One turn moves each row of this set onto another row. After a few examples, where does it send each row asked below?
S: [ 2.89 -2.20 -2.51 -0.46  1.06 -0.17  0.24 -2.24 -1.86  1.10 -3.26  1.02
  0.56 -1.00  2.90 -1.67  3.01  2.12  2.31 -1.38  0.09 -1.48  0.84 -0.19
  0.44  1.59 -1.65  0.85  1.41 -0.01]
D: [-0.96 -0.77  0.72 -0.36  0.82 -1.22 -0.29 -0.10  1.95  2.46 -2.21  3.59
  1.57 -0.06  0.84 -3.27  1.53  2.70 -1.81 -1.26 -0.91  2.75  1.66  0.97
 -0.13 -4.09 -2.17  0.43 -0.36 -1.56]
F: [ 2.66 -0.36  1.43  0.06  2.07  0.05  4.50  0.91 -2.96  1.49 -2.40  3.86
  2.00 -0.60  0.23 -2.06  1.88  2.18 -0.71 -1.51 -1.08  3.88  2.29  2.14
  0.06  2.32  0.19  0.32  3.17 -0.27]
H: [ 1.08 -0.77 -3.04 -0.41  1.20 -1.06  3.50 -0.69 -0.44  0.50 -1.41  2.44
  3.20 -0.68  0.70 -0.80  4.08  2.20  1.67 -2.66 -1.89  4.01  0.00  3.04
  0.31  2.76 -1.33  0.00 -0.80 -1.16]
P: [ 1.26 -1.01 -0.62  0.52  2.55 -1.03  2.72 -1.89  0.20  0.34 -2.44  2.24
  3.91 -0.25  1.59 -0.67  4.20  1.51  1.73 -2.46 -0.90  4.42  0.21  2.25
 -0.04  3.53  0.02  0.69 -1.55 -0.68]
X: [-1.21 -1.18  1.08  0.19  1.85 -0.95 -0.64 -1.77  2.58  1.44 -1.57  3.40
  2.10 -1.43  1.80 -2.38  1.05  1.77 -2.36 -1.32 -1.35  2.98  1.92  1.41
  0.56 -3.11  0.11  0.26 -1.77 -0.76]
K: [-0.96  1.19 -1.28 -0.11  1.02 -0.36  1.56 -2.43 -0.09  0.15 -1.10  0.65
  2.72  0.31 -0.49 -1.20 -2.16  0.44  0.98 -1.33 -0.80 -0.99  0.33 -0.13
  0.24 -2.43  0.79  0.16  4.39 -0.46]
G: [ 2.75 -0.82  1.39  0.63  2.34  0.29  4.44  0.24 -2.61  1.11 -2.08  3.89
  2.11 -1.19  0.48 -1.80  1.48  1.65 -0.64 -1.44 -1.24  4.12  2.48  1.86
  0.37  2.65  1.28 -0.02  2.55 -0.21]
W: [ 2.24 -0.78 -1.65  0.24  1.49 -0.90  2.98  0.35  0.22  1.86 -2.89  2.59
  4.09  0.70  0.43 -1.80  4.55  2.40  2.47 -2.94 -0.56  4.24  0.36  2.19
 -0.31  2.16 -1.64  0.90 -0.56 -1.46]
Y: [ 3.09 -0.01  0.81 -0.47  2.01  0.11  4.84  0.38 -3.01  1.12 -1.74  3.75
  2.36 -1.73  0.11 -1.98  1.64  2.02 -0.75 -1.84 -1.60  3.70  2.33  2.73
  0.49  2.32  0.79  0.27  2.80 -0.06]
A: [ 3.65 -0.87 -2.29 -2.20  1.60 -0.50  0.17 -2.28 -1.63  0.53 -3.05  0.58
  1.83 -1.75  2.63 -1.93  2.95  2.38  2.01 -2.47 -0.32 -1.57  1.29  1.14
  0.88  1.39 -0.99  1.92  1.09  0.63]
U: [-0.43  1.31  0.01 -0.14  2.00 -0.45  0.90 -2.85  0.53  0.07 -1.77  0.37
  3.27  0.60 -0.18 -1.52 -1.95  0.18  0.83 -1.85 -0.05 -0.78  0.54 -0.18
  0.19 -2.24  1.44  0.85  4.08  0.01]
Z: [-0.52  0.04 -0.90 -1.29  0.64 -0.49 -2.29 -3.57 -0.12  0.59 -1.34  0.94
  1.87 -1.88 -0.65 -2.21 -1.86  2.96 -0.80 -2.11 -1.65  2.98  1.53  2.54
  2.02 -1.33  0.49 -2.31  3.23 -2.50]
Q: [-0.04 -0.35  1.78 -0.03  1.78 -0.42 -3.27 -3.83  1.07  1.28 -3.07  1.01
  2.55 -0.46  0.01 -2.65 -1.20  2.11 -0.55 -1.86  0.25  3.33  1.60  1.19
  1.22 -0.68  1.11 -1.20  2.90 -2.28]
T: [-1.61  0.01 -0.64 -1.83  0.79 -1.38  0.28 -1.02  1.54  1.06 -1.11  3.41
  1.68 -1.85  1.00 -2.42  1.04  2.90 -2.69 -1.59 -2.40  2.56  1.62  2.58
  1.00 -3.78 -1.46 -0.12 -0.73 -0.92]
R: [ 0.01  1.25 -0.79  0.30  1.36 -0.21  1.23 -1.73  0.67  0.77 -1.68  0.85
  3.14  0.95 -0.80 -1.95 -2.03  0.42  1.65 -1.80 -0.02 -0.86  0.83 -0.22
 -0.02 -3.00  0.97  0.65  4.22 -0.72]
J: [ 4.30 -2.21 -2.81 -0.34  1.71 -0.01 -0.02 -2.27 -0.95  1.22 -2.54  1.33
  1.44 -1.99  2.24 -1.89  2.42  1.80  2.83 -2.00 -0.26 -1.20  1.90  0.44
  0.73  1.14  0.24  0.86  0.40  0.42]
C: [ 0.71  0.22  0.03 -1.41  0.45 -0.51 -2.40 -1.82  0.30  2.39 -2.56  1.20
  2.25  0.16 -1.42 -3.85 -1.15  3.64  0.26 -2.31 -0.12  2.95  1.81  1.58
  0.96 -2.23 -1.09 -1.30  3.90 -3.15]

K -> U
J -> S
Now find these:
D -> T
Q -> C
H -> P
Y -> G

